Each path below is one point turned by a fixed rotation once a step. After each direction that follows a path, write how fast that rotation turns it, in degrees each step (0 if it stays still).
Each turn is a multiple of 5 degrees from 10 to 175, or 0.
path 1
[ 15 -11   3  21  -9   3  -1 -11  -6   6  14  -4  -3]
[ -4  -5  -4  13  -4 -11   7  -8   0   6  16  -8 -21]
[  9   3   7   6  -8   5  -3   2 -10  21  11  -7 -15]
[-5 -5 -6 19  5  3  5 -8 -9 20  6  5 -7]
[ 5  5  5 15  3  2  2  1  5 12 26  8 -8]
[ 10 -10   7  20  -5  -1   4 -16  -9   9  15  -7   1]
[  0  -6  -6  14  -5  -8   5  -2   4   6  17  -8 -21]
[  7   5   7   5  -6  -1  -2  -7 -13  19  11  -7 -15]
[-5 -9 -6 17  3  4  8  2 -6 24  7  1 -9]
[10  6  3 14  2  4 -4 -6  0 11 23 12 -9]
[ 5 -7  5  1 -3  5  2  4 -4  5 -4 -7  8]
140
[ -3   2  -2  -6  -5  -2  -1   1  -5   3  -5  -8 -10]
70
[ 9  2  0 -1 -5  7 -8  7  3 -2  3  2 -4]
155
[ -2 -11   8  -3   4  -1  -6  -3   2   2   0   4  -6]
0
path 2
[  8  -7 -17   2   4  10   2 -10  20   8   3  -3  -7]
[  4  -5 -17  -5 -13  -4  12 -17   2  -9  -1  -3  -8]
[-14 -14 -17   3   7   8  11 -10   9  -2  -2   3  -4]
[  7 -17 -15  -7  -5  10   7  -1   1 -16  -9  -5   1]
[  5  -2 -11  -1   6  16   6  -5  20   1  -6  -1 -11]
[  9  -6 -13   0  -8   1   9 -18   1  -5  -7 -16  -7]
[-15   0 -19  -5   4   8  14 -10   8   0  -4  -2  -4]
[  3 -13 -17  -6  -1  14   0 -11  -2 -15  -3  -7  10]
[  2   4  -9  -8   6  12   7  -8  18 -11 -12   6  -7]
[  8  -8  -7   8   4   3   5 -19   4  -6 -13 -17  -5]
[ 6 -2 -8  1  2  4  9 -5 -2  4 -6  5  3]
0
[-11  -6  -3   0   1   0   5   6  -6   1  -1  -4   5]
90
path 3
[  0 -16  -3   5  -5 -16   9  -5   1  12  25   6   3]
[-10 -17  -8   2  -7   6  12   5   4  18  11  16  -8]
[-16  -6   0  -1  -3  15  21  11  -8   3 -10  15  -3]
[-10  -1  13  -5   7   5  21   5  -7 -15  -7   6  16]
[ -5  -4  12   0  16  -6   7  -6   9 -12  12   7  22]
[ -7  -6   0   9  19  -2  -7 -13   9   3  15  18   4]
[ -6   1  -2   8  12   0  -3 -13 -11  12   4  24 -15]
[ -3   7  13  -6   6  -6  13  -2 -24  11   0   9 -13]
[-10   3  14 -21   6 -12  15   6  -7   5   9  -6  -4]
[-21  -4  -1 -22  12  -3   2   4  14  -5   9  -3   0]
[ -5   3   4   2   1  -4   4  -2  -4   1   2 -12   7]
80
[ 0  0  2  6 -3 -9  0  2  0 13 -4  3 -1]
60
path 4
[ -4  10 -16   2   3  11 -14 -15   1  -8   5   1 -23]
[ -5 -16   8  12  -7   0  -9  -4  11 -10   6   8 -19]
[ -4   8  -7  -3   7   4 -15 -12  -6  -6  13   2 -23]
[ -6 -12  -5  15  -9   7  -7  -9  15  -8  -2   6 -21]
[ -6   0   5  -2   8  -3 -16  -6  -7  -7  18   5 -22]
[ -4  -2 -14  11  -4  11  -8 -14  12  -4  -4   4 -21]
[ -5 -11  12   5   0  -3 -15  -1  -1 -12  18   6 -21]
[ -2   5 -16   5   3   9 -12 -19   3  -3   1   3 -23]
[ -8 -14  10  11  -5  -2 -11   2   9 -12   8   7 -20]
[ -1   5  -9  -3   6   5 -15 -18  -4  -5  10   2 -23]
[-12   0   7   0   0  -4   1   8   0   1   1   6  -1]
160
[ 2 -7  2  7 -7  3  0  6  6 -7 -4 -3  2]
155
path 5
[  2 -14 -15  -2  -9   1   3  -4  -2 -17 -13 -12  -3]
[  6   1  11 -16   4  11  -4 -11   2 -12  12 -11   9]
[-13  13  12   6   3  -8  -8  -2  -8  -4 -12 -15  -9]
[  5  -1   2  -1  -5 -19   8  15   0 -17  12  -3  -3]
[ -9 -13   3  -6   4   2 -21   1   3 -13   0  11  -3]
[  9   0   4 -20   4  -6   5  -9 -11   0 -10   0 -20]
[ -1 -13  -5  -3 -10   8   6   4  -4 -17 -12 -17   3]
[  7   6  14  -6  11   3  -6  -9  -2 -15  10  -8  13]
[-11   6  14   8  -7 -15  -8  -5  -1  -4 -10 -10 -12]
[ 11  -7  -5  -5   0 -15  -2  19   1 -11  12  -5  -6]
[ 1 -5 -2 -1 -8 -2  7  6 10 -3  0 -4  1]
125
